In the rows, zero is written as 128.
X: a few groups of rows, each row roughly a mix of its group's hidden directions
X (120 x 16)
[[136 114  89 152 134 132 128 107  69 138  86 176 147  89  96 126]
 [104 113 118 107  95 118 120  91 130 133 126 205  80 105 122 151]
 [130  93 171 168 134 141 141 158  95 114 109 128 158 189 105 150]
 [ 95 118 153 120 111 136 149 163 187 120 125  80 152 135 143  75]
 [111 126 170 146 172 126 131 144 141 131 173  59 143 147 121  94]
 [160 138  80 150 131 103 116 124 108 162  89 163 121  96  71 122]
 [155 147  93 142 168  92  81 110 115 166 108 143 126  86  92 136]
 [ 81  98 135 162  96 114 170 115  92  82 141 165 150 106 127 125]
 [128  99 199 115 165 162 112 171 136 133 120 137 140 168 136 104]
 [115 133 169 157 155 124 124 127 140 124 172  49 137 148 115 101]
 [121 101 174 161 130 121 168 133 104  93 159 149 156 179 131 161]
 [103 126 164 114 116 110 138 109 133  95 164 179 125 115 161 191]
 [175 157 113 104 153 140 161 154 158 167 160  81 106 130 113 106]
 [104 113 178 160 107  91 169 113 142  94 175 164 137 127 115 141]
 [111 112 145 133  98 134 155 120 179 108 134 110 155 132 150  50]
 [106  91 154 111 153 139  92 188  88 124 108 157 106 147 138 161]
 [158 135 170 141 125 144 183  94 146 123 133 169 185 122 120 154]
 [110  78 144 117 195 161 115 144 121 171 125  91 130 127 119 101]
 [131 168 128 109 139 108  96 123 161 115 174  66 111 134 175 130]
 [129 117  75 136 107 105  86 127  74 117 119 137  71 102 128 150]
 [105  91 189 107 153 141  97 164 115 111 136 168 113 157 158 139]
 [198  93 106 139 143 139 102 155 107 143  67 140 144 135 133 137]
 [109 112 148  97 105 180 154 138 131 100 152  98 117 169 183 113]
 [ 55  68 126 146 150 107 131 126  99 119 117 163 154 145 131 125]
 [117 131 117 106 181 121  89 122  80 142 142 175 101 167 139 157]
 [132 117 150 139  76 112 125 127 124  91 139 136 100  70 136 190]
 [ 94  94 110 111  88 177 151 106  81 117 106 173 107 118 135 134]
 [176 124 148 134 180 166 109 142 105 165 104 127 139 167  96 100]
 [ 88 197 121 114 115  92 125  87 151 123 166 142 118 103 122 153]
 [137  84 130 148  82 125  85 147 105  95 114 119  76  93 138 102]
 [125 179 143 117 146 106  78 103 156 125 131 100 151 105 153 185]
 [ 87  69 149  99 134 165 127 111 111 151 124 178  87 128 122 140]
 [151  91 108 156 166 144 137 130  71 144  97 161 158 117 102  92]
 [118 171 130  99 185 132 118 155 142 173 136  88 132 159 108 163]
 [142 112  99 123 143 171 105 104 117 176 105  65  98 117 100 114]
 [160  67 130 129 119 164 121 158 135 137  94 104 115 111 136  65]
 [104  91 131 113 109 127 113  90 121 136 114 206  92 105 123 158]
 [ 70  99 100 144 139  86 175 117 129 141 170 132 115 158 102 113]
 [140 114 108 114 114 142 122 128 161 148 124  89  98  62 127  67]
 [109  99  84 129 101 124 135  72 120 160 125 148  72 122  92 146]
 [130  86 197 134 162 157  83 133 115 119 102 139 161 115 146 143]
 [ 68 116 165 133 139 135 169 134 110 109 176 122 134 185 125 137]
 [122  67 183 137 182 139 142 150 133 146 140 142 146 158 117 103]
 [131  50 136 117 122 142 144 149 140 125 134 153  99 121 153  67]
 [ 68 111 165 109 109 140 147 123 133  99 173 150 102 160 152  94]
 [109 170 103 103  64 111 121 115 158 116 142 118  72 116 136 155]
 [ 85 183 146 140 120  87 148 100 159 114 162 129 158  95 111 150]
 [165 170 141 128 137 120 126 158 170 118 142  63 155 162 153 118]
 [ 86 105 160  96 138 115 122 134 138 122 143 213 109 109 145 130]
 [110 119  94 149 120  69 130 120 118 119 179 134  78 100 113  90]
 [119 168 131 132 127  79 125 102 130 111 141 194 147 137 131 186]
 [130 135  62 101 170 102 110 133 132 185 108 146 109 108 109 144]
 [124 146  79 140  90 117 153 154 143 137  97  70 137  86  99 143]
 [116 165 144 113  97  92 141 147 146  84 149 198 133 123 158 135]
 [136 158 133 148 131  73 130 146 163 103 182  75 131 137 144 103]
 [ 75  98 169 156 152  95 145 113 138 124 188 114 124 152 109 116]
 [146 126 144 149 169 146 124 168 116 122 113  65 187 147 140 110]
 [122 156 107 124 113 105 130 138 116 129 130 115 109  87 112 221]
 [136 122  80  92 137 165 117 116 127 184 109 106  77 105 108 109]
 [ 73 170 161 129 118 126  88 140 131 120  84 152 158 166 104 135]
 [130 157 154 112 158 143 126 177 158 162 122  65 136 134  99 159]
 [ 83  88 140  93 123 172 118  96 105 141 115 174  94 116 136 159]
 [180 138  63 106 133 127 184 156 136 163 118 142 124 137 118 137]
 [ 85 143 166 106 108 111 135 152 181 110 159  91 120 107 150 167]
 [146  90 171 138 155 159 153 158 133 152  90 151 170 162  98 124]
 [104 142 103  82 153 180 119 137 102 134 131  89 121 170 172 112]
 [116 167 145 112 110 181 123 121 124  99 136  61 146 135 166 101]
 [164  98 105 160 107 150 128 135 111 131  84 113 136 123 107  52]
 [ 91 101 114 116  98 114 124  89 122 130 122 204  89 111 121 151]
 [168 159 117 149 112 132 142  90 167 144 138  72 136 112 106  77]
 [143 141 120 133 101 169  67 108 101 116  67  97 137 106 140 131]
 [107 158 109  98 177 111  77 122 119 151 163 111  82 162 139 132]
 [ 67 112 105 114 143  95 156 165 119 112 131 185 151 140 150 108]
 [145 161  95 114 114  94 118  95 165 139 141 142 108  52 131 124]
 [158 134 106 139 106 103 157 169 153 129 154  99  94 160 111  69]
 [115 117 172  77 169 159  94 157 141 144 128 160 113  94 152 106]
 [141 111 160 130 149 158 126 137 155 140 121 109 150 166 129  43]
 [146 143 100 138 128 137 140 173 114 157  83  87 140 105  80 172]
 [142 192  83 111 138  92 109  94 134 142 133 148 128  99 131 177]
 [186 108 137 165 122  99 116 133 112 121  95 181 144 140 111 174]
 [207 117 114 149 103 100 107 113 134 126 106 168 113  87 124 146]
 [132 143 119 138 169 127  86  90  93 134  98 142 176  84 132 166]
 [131 120 101 133 138 158 113  99 122 170 124  50  97 127  95 108]
 [148 165 110 170  88 110 164 140 116  88 106 120 190 121 121 127]
 [ 99 150 151 144 137 101 170 107 116 101 182 141 154 157 131 180]
 [124  94 136  88 139 165 130 143 139 145 159 109  70 168 154  91]
 [101 115  91 109 161 122  84 169  74 142 107 141  93 153 129 148]
 [132 171 104 147 137  71 104 117 134 101 175  82 130 104 154 116]
 [154 182 115 102 122 105  90 133 182 152 133  89  91 133 128 149]
 [172  57 152 168 125 109 143 153 131 120 101 168 151 121 118 124]
 [ 69 173 139 108 102 127 133  95 146 120 182 111  88 119 122 113]
 [126 119 180  98 160 119 138 169 149 118 149 197 140 118 155 133]
 [168 145  88 141 150 125 113 100  69 150 118 159 113 125  98 173]
 [136  99 130 143 166 124 158 160 141 128 103 113 211 106 146 117]
 [159 126 147 155 134 167 120 156 101 120  83  78 178 159 123 137]
 [108 151 132 109 165 139 175 155 143 157 112 132 186 154 111 171]
 [154 119 132 119 183 164 124 162 128 162 121  59 145 131 125 100]
 [135 191  72 100 147 102 103 101 131 153 125 138 122 104 131 168]
 [133 159 159 111 148 102 159 187 155 101 165 155 157 137 158 112]
 [168 162  74 124 151  92 108 112 123 158 109 151 131 106 117 181]
 [162 103 144 156  83 124 108  80 121  91 148 147  95  98 145  90]
 [ 75 188 133 118 121 112 149  94 149 118 183 101 129 106 125 137]
 [135 149 164 106 124 107 116 153 206 150 144 102  98 158 117 149]
 [153 115 175 152  82 145 156 129 176 107 125  96 151  95 124  94]
 [ 74 177 134 103 110 118 140  90 145 111 189 126 102 118 143 125]
 [147 119 128 129 148 134 115 142  85 117 104 170 149 197 148 174]
 [155 125 109 168 132 144 127 111 113 142 116  38 145 149 103 127]
 [114  88  97 120 111 144 111  75 112 162 101 157  79 108 103 150]
 [118 104 160 113  95 155 175 165 158 113 150 111 109 183 141 102]
 [126 159  77 135 110 120 149 139 156 151 109  55 140 107 100 111]
 [102 161 167 156 125  98 157 118 147  96 146 130 197 114 126 153]
 [146 124  68 152  91 108 128 101  80 116 110 152 108  87 115 156]
 [109 143 166  93 106 131 126 141 188 119 162  91  97 161 158 147]
 [190 118  99 143 114 111  97 122 125 159 100 142  82 100  87 145]
 [160 146 190 128 169 131 136 173 154 118 163  98 161 137 143 116]
 [ 73 152 125 155  95 122  84 108 104  85 113  86 144 131 140 100]
 [118  95 143  91 131 159 116 126 143 178 101 170  78 137  96 151]
 [186 177  96 155 144 101 121 147 131 123 123  81 165 130 128 100]
 [130  71 186 166 106 151 157 152 126 100 133 107 141 143 120  94]
 [186 162 111 156 169  91 110 151 141 142 127  90 159 131 113 100]]
the three rows of each list that fit no group, in list order (the others fit one group, some only roughly)
    Q_942: [ 72 145 147 113 144  91 120  97 154 136 176 172 101 149 117 108]
    Q_770: [ 91 121 125  89  86 115 129 104 181 136 142 142  74 113 142 164]
    Q_424: [129 125  60 145  93 117 162  84  96 117 108 169 142 105 126 122]
    Q_806: [ 73 132 149 118  89  96 121 104 156 111 154 150  94 104 129 179]
    Q_763: [167  93 172 152 116 157 149 145 103 116  93 173 160 108 109 154]
    Q_308: [147 159 112 134 108 136 147 149 131  89 146  62 152 151 171  91]
    Q_368: [159 151 123 143 116 112 124 142 151 164  70 155 143 123  64 156]
    Q_761: [ 77 110 179 139 106 133 161 126 146 103 180 104 113 129 122  89]
    Q_814: [119 137 134 160 106 146  79  79 113 122 119  53 114 125 110 118]
    Q_948: [ 95 106 150 139  93 144 169 171 120  98 144  89 120 186 130 129]
    Q_543: [132  89 161 131 136 158 131 188  93 127  81 158 147 132 113 164]
    Q_783: [ 86 144 153 125 153 117 146 136 117  98 142 158 186 175 160 159]
    Q_232: [154  86 173 143 121 167 148 167 108 121  82 159 161 123 112 142]
    Q_598: [147 163 117 105  82 163 151 148 145 101 128  78 128 167 169 118]
    Q_398: [ 97 135 156 151 149 113 174 133 149 114 157  87 191  97 124 129]
 -> Q_942; Q_770; Q_948
    Q_513: [139  92 146 111 141 130 125 145 125 119  98 201 154 157 165 169]
    Q_328: [179  89 126 160 131  79 155 118 130 125 144 175 131 104 120 171]
    Q_937: [164 130 135 146 116 132 148 124  97 127 109 162 142  93 100 208]
    Q_482: [ 90  92 163 103 126 184 131 135 105 135 100 168 121 176 126 146]
    Q_981: [ 76 116 196 156 100 127 152 124 131 101 161 132 121 158  96 120]
    Q_177: [125 159 166 114 124 125 105 146 177 137 152  59 101 106 120 157]
    Q_302: [104  93 157 110 162 155 140 196 119 138  96 147 157 164 131 129]
    Q_150: [108 122 199 106 142 138 143 151 144 117 146 160 144 132 142 193]
    Q_289: [160 116  85 160 117 124 124 105  83 119  88 169 154  90 119  97]
    Q_198: [ 76 126 158 159  99 103 149 107 120  76 146 134 168 106 141 161]
    Q_352: [ 85 144 176 138 124  84 141 122 157 101 196 139 117 138 126 114]
    Q_989: [ 86 107  58  98 122 137 135 112 115 167 111 144  82 118 112 110]
 -> Q_513; Q_482; Q_289
    Q_335: [138 107 177 116 180 162 111 135 148 164 152  72 115 122 117 109]
    Q_720: [137 150 117 152 149 123 115 100 150 141 131  75 159 134 118  50]
    Q_420: [161 107 120 100 185 152  93 136 129 183 124 119  91 147 122  99]
    Q_999: [106 132 143 160 145  79 156 122 117 119 147 167 162 158 103 186]
    Q_666: [156 106 111 154 117 143 168  92 106 121 103 182 173 135 122  87]
    Q_553: [120  91  97 137 174 123 125 118  76 150 116 189 131 137 111  93]
    Q_2: [142 154 126 122 121 133 130  58 148 114 173 109 129  79 161  97]
    Q_551: [173 168 104 134 176 133  97 126 110 132 109  93 184 126 153 119]
    Q_686: [146 158 132 135 122  94 143  92 121  92 164 173 148 137 159 185]
    Q_203: [108 164 148 155  91  76 147 134 163  81 159 103 153 124 138 146]
    Q_364: [155 156 124 116 193 116  71 111 143 153 138  86 143 108 150 133]
    Q_279: [139  95 127 142 115 160 149 191 115 134  66 112 157 116 102 111]
 -> Q_720; Q_553; Q_2
    Q_795: [149 181 157 136 155 108 136 173 149 106 139 103 192 131 144 127]
    Q_140: [ 92  81 107 103 155 124 122 152 130 176 122 155  77 131  99  97]
    Q_869: [171 144 117 122 198 117  75 133 134 162 135  90 127 137 135 109]
    Q_280: [123 147 136  87 135 102 115 125 164 156 151 188  74 138 118 160]
    Q_94: [113 119  88 140 109 107 121 100  95 141 108 183  98  80  87 138]
    Q_897: [ 84 101 124 115 138 106 117 111 119 113 194 123  71 114 159 106]
    Q_733: [142 104  72 151 146  81 114 127 100 157 103 171 112 111  89 138]
    Q_531: [153 126 110 119 125 159  75 146  97 155  77 126  87 169 106 131]
    Q_260: [ 93 125 157 111 109 188  99 144 119 118 103  95 117 169 139  82]
    Q_82: [157 194 116 141 129  77 103 133 166 121 141  80 144 119 131 141]
    Q_736: [158  87 152 162 134 160 145 161 121 126 106  64 163 124 117 105]
    Q_540: [139 162 149 128  88  87 157 128 153  95 167 186 113 135 131 153]
    Q_629: [127  96 169 132 181 141 132 146 131 119 161  87 157 168 162  97]
    Q_16: [169 156  92 144 122 124 128 119  99 149 111 113 117  88  87 191]
 -> Q_795; Q_280; Q_733
    Q_489: [161  97 163 151 159 164 157  87 128 156 124 146 165 120  94  96]
    Q_81: [124 161 112 117 114  80 187 162 153 109 173 166 127 148 136 128]
    Q_173: [100  86 168 107 173 136 115 128 134 130 185 108  97 144 162 109]
    Q_51: [113  95 143 104 100 126 129 123 141 101 135 204 105 136 170  90]
    Q_430: [159 113 119  89 159 166  98 136 136 188 101 133  83 150 111 119]
    Q_326: [159 121 125 166 102  97 142  96 122 122 120 193 135  80  93 120]
    Q_710: [ 89  66 143 110 163 160  97 106 112 165 111 148 101 106 115 120]
    Q_241: [131 146  72 161 100  95 153 123  88  90 156 120 124 105 132  86]
    Q_135: [181 106 119 146 122 158 114 148 133 145  85  70 134  91 113  96]
    Q_15: [ 87 145 140 158 143  91 129 138 134  94 156  82 175 167 147 108]
    Q_200: [148 207  99 120  84 130 120 131 141 109 135  80 113 121 135 103]
    Q_85: [107 126 144 122 145 164 140 136  89 120 159  93 115 208 139 148]
 -> Q_489; Q_326; Q_15
    Q_336: [ 85  94 177 138 150  89 152 128 142 116 178 174 130 143 126 134]
    Q_805: [131  97 117 173 123 131 113  61 120 159 109  95 123 113  75 126]
    Q_73: [121 177  95  76 151 149 100 127 139 165  92 128 132 159 140 166]
    Q_591: [106 116 175 106 192 127 142 173 149 139 171 123 140 129 139  95]
    Q_881: [147 145 113 159 141 130 135 136 123 160 115  52 141 106  72 148]
    Q_343: [146  87 133 163 105 115 147 113 130 109 160 123 107  81 123  60]
    Q_909: [140 106  97 145  88 123 125 102 100 113  74 181 142 126 130 175]
    Q_49: [121  83 123 115 170 154 116 171 100 138  73 149 171 131 150 127]
    Q_649: [ 98  78 141 125 139 154 174 135 109 125 182  98  98 161 136 104]
    Q_973: [135 135  98 166  72 123 109  92  96  94  79 127 150 134 129 159]
    Q_345: [163 136 107 149 129 137 130 129 134 158 116  52 125  79  87 123]
    Q_445: [147 174  86 131 117 135 106  97  93 118  89 132 161  85 138 167]
 -> Q_805; Q_73; Q_343
    Q_436: [118 100 154 108 113 127 123 124 130  92 141 204 118 156 180 111]
    Q_901: [188 149 128 139 132 126 142 174 160 159  93 115 146 161  86 112]
    Q_579: [120 141 190 122 121 129 145 148 198 120 152  79 148 121 135 125]
    Q_530: [159  81 133 135 189 151 141 161 114 155 100 110 176 143 131 134]
    Q_108: [154 113 148 115 198 159  88 123 120 172  92 134 157 133 123 143]
    Q_774: [167 120 165 146 134 127 136 145 182 143 141  75 136  93 107  86]
    Q_251: [171  91 169 151 115 156 128 131 138 115  76 157 180 135 135 109]
    Q_542: [143 156  94 170 135  83 147 121  74 101 155 153 147  92 112 119]
    Q_195: [ 83 148 118  83 160 131  91 153 127 144  93 176 137 166 145 125]
    Q_847: [ 96 114 147 116 120 119 149 150 112 105 123 180 143 116 143 208]
    Q_848: [122  80 118 110 187 149 105 120  93 151 157 123  91 131 148  86]
 -> Q_774; Q_251; Q_542
    Q_184: [126 102 170  92 164 172 101 125 145 173  96 150 125 145 120 167]
    Q_48: [174 156  80 149 153 138 145  96 112 166 106 116 161 143  90 104]
    Q_867: [118 126 172  87 117 182 133 137 160 119 130  96 132 168 176 150]
    Q_987: [ 93  81 158 139 150 133 147 160 101 124 126 155 140 199 117 136]
    Q_296: [ 96 102 169 100 163 154 109 109  96 115 150 180 123 144 168 147]
    Q_962: [118 111 154 147 140 172 137 156 110 142 118  50 135 162  95 123]
    Q_735: [ 64 177 117  80 120 122 105 114 137 121 148 156  99 157 154 126]
    Q_634: [166  96 151 164 161 146 135 146 112 126 101  90 191 151 129 148]
    Q_386: [159  99 174 143 130 171 142 132  86 115 109 179 146 167 120 144]
    Q_541: [ 83 102  98 117 123 106 142 115  92 105 134 197 127 139 159 159]
    Q_808: [ 83 100 129 106 125 100 148 122 137 129 143 217 110 126 133 141]
    Q_256: [145  79 151 136 117 168 120 150  87 118 116 132  96 197 129 121]
    Q_547: [137 134 171  83 135 140 120 156 156 110 169 157 100 126 177  89]
 -> Q_296; Q_386; Q_547
    Q_590: [160 139 128 119  84 157 117 107 147 113 144  80  90  84 151  86]
    Q_381: [175 144  68 162 143  97 123 134  98 143 114 128 130 105  94  85]
    Q_63: [177  62 127 151 124 103 149 135 150 141 132 150 107  76 113 107]
    Q_582: [ 69 150 128  96 148 159 128 125  96 133 159 107 102 188 136 140]
    Q_837: [144 172  82 139  96  95 163 110 165 125 156  74 128 113 126 127]
    Q_699: [ 75 166 151 119 112 133 109 145 171 134 105 100 142  99 104  76]
    Q_182: [179 115 138 150 124 128  97 152 128 118  57 155 179 126 135 134]
    Q_476: [ 81 110 195 166 114 126 149 146 135 104 127 125 166 155  96 116]
    Q_546: [124  57 136 122 166 165 102 117 102 162  84 146 131 114 122 145]
    Q_19: [107 150  75 162 111 117 124 126 102 109 101  68 164 151 126 101]
    Q_765: [115 109 133 141  87 109 138  81 151 126 110 191 131  73 108 132]
    Q_362: [131 162  85 102 127 120 111 111 115 129  93 178 150  78 148 169]
 -> Q_837; Q_765; Q_362
    Q_369: [132 139 125  98 129 193 108  96  96 124  91 127 152 122 168 173]
    Q_550: [129 112 181 153  97 110 129 118 120  82 138 191 135 165 136 149]
    Q_262: [153 126 129 158 135 144 107 160 121 153  69  75 154 125  79 130]
    Q_660: [159 111 128 102 171 135 100 149 154 170 146  99  80 158 130  90]
    Q_621: [101  68 158 135 195 136 110 137 102 145 145 126 127 164 127 104]
    Q_42: [105 114 161 124 168 168  82 131 122 143 123  64 132 119 131  88]
    Q_320: [154 129 144 158 103  80 119 128 141 113  99 202 148 119 107 158]
    Q_527: [ 54  95 163 137 121 101 109 102 120 102 148 176 116 126 131 133]
    Q_588: [ 63 118  97 139  84 142 108  78  94 114 101 111 117 112 124 140]
    Q_672: [129 164 128  97 154 149 122 154 152 152 158  67 103 117 127  75]
    Q_731: [191 142  90 147 115 129 126 140 108 111  88 139 161 178 147 100]
    Q_170: [133 133  74 153  81 126 170 127  87 115 101 163 133 107  98 105]
 -> Q_621; Q_588; Q_731
    Q_435: [124 107  73 154 124 147 137  94  66 136  94 140 140  96 102 103]
    Q_192: [107 112 128 124 126 130 100 149 151 126 131  87 105 152 141  39]
    Q_244: [102 139  71 141  76 100 172 122 151 115 117  99 146  90 125 118]
    Q_153: [126 112 142 125  95  88 126 106 159 110 149 202  96  92 137 114]
    Q_155: [117 146 106 149 114 135 113  98 128 139 140  38 105 138 102  99]
    Q_708: [ 97 126 164 137  67 140 181 144 146  87 121 137 158 149 132 152]
    Q_691: [160 146 102 144 119 114 143  94  90 127 127 168 129  98 109 199]
    Q_807: [ 79 152  82 107 116  89 102 127 144 123 156  86  83 120 152 125]
    Q_30: [ 99  83 177 138 118 146 135 142 106 111 139 158 104 196 118 118]
    Q_671: [ 73  64 172 119 141 144 136 108 112 122 149 175 114 128 139 136]
    Q_377: [102 131 111 181 102  91 151  92 120 109 159  83 132 168 104 129]
    Q_722: [128 145 188 116 153 133 147 131 142 131 148 150 156 132 125 209]
    Q_572: [134 152  63  96 136 109 154 136 123 166 120 171 105 118 108 172]
    Q_920: [178 110 162 131 158 164 142  78 154 153 159 102 133 122 128  91]
 -> Q_435; Q_572; Q_920
    Q_167: [155 177 107 137 145 114 131 104  97 119 137 131 158 153 137 205]
    Q_525: [ 88 183 130 139 114  81 140  89 143 123 167 142 125 109  96 163]
    Q_853: [109  90 173 143 120 161 113 170 120 124  83 126 139 174 108  91]
    Q_728: [ 77 130 163 145 110 109 150 130 137  85 166  85 151 130 148 172]
    Q_375: [157 110 127 175 188  89 125 142 113 146 130 132 167 119  93  93]
    Q_217: [142  99 104 160 159 145 137 139 102 144 101  59 170 158 117 120]
    Q_429: [185 115 131 171  82 142 146 118 127 120 104 108 134  77  94 110]
    Q_384: [115 111 173  86 126 184 140 143 154 125 137 105 123 178 169 136]
    Q_539: [166 122 137 136 189 156 108 148  85 150  89 139 173 141 117 140]
    Q_891: [158  86 147 167 123 132 146 105  87 121 121 181 132 175 103 151]
    Q_45: [135 158  96 158  90  62 139 140 157 126 145 113 100 111  87 114]
    Q_315: [101 115 146 124 109  93 157 101 141 105 191 183  93 126 140 130]
 -> Q_728; Q_539; Q_891
    Q_894: [146  95 146 137  96  95 130 111 133 103 151 207  89 130 137 131]
    Q_825: [173 119 104 115 174 131  86 135 132 188 107 126  91 129  99 110]
    Q_654: [168 160  68 149 103 119 130 105 110 145 116  91 108  91  90 141]
    Q_249: [ 60 159 112  80 129 170 164  97 134 149 150 122 120 126 127 115]
    Q_277: [140 177 102 140  82  83 169 144 137  86 140 155 148 148 140 142]
    Q_725: [115 165  70  84 147 125 126 109 148 159 147 100 105  79 144 115]
    Q_849: [153 126  70 147  90  95  98 145 104 121 115 100  70 122 118 142]
    Q_134: [117 166 103 121 117  96 140  55 156 120 182 131 119 119 151 119]
    Q_31: [118 148 129 147 155  89 154 121 119 117 134 164 190 145 128 190]
    Q_397: [135  89 125 136 124 142 137 155  73 121  86 193 136 122 117 166]
    Q_27: [141  77 134 115 173 190 131 132  86 151 106 143 140 149 137  99]
    Q_823: [116 112 156 116 125 138 100  67 141 155 153 145  67  94 103 138]
    Q_868: [ 81  95 172 110 168 119 129 159 127 115 136 186 156 127 154 128]
    Q_115: [117 155 151 145 105  74 131  98 150 104 146 194 141 111 119 162]
    Q_325: [ 91 167  61  96 134 111 111  74 126 143 136 150 111 130 146 122]
 -> Q_249; Q_849; Q_325
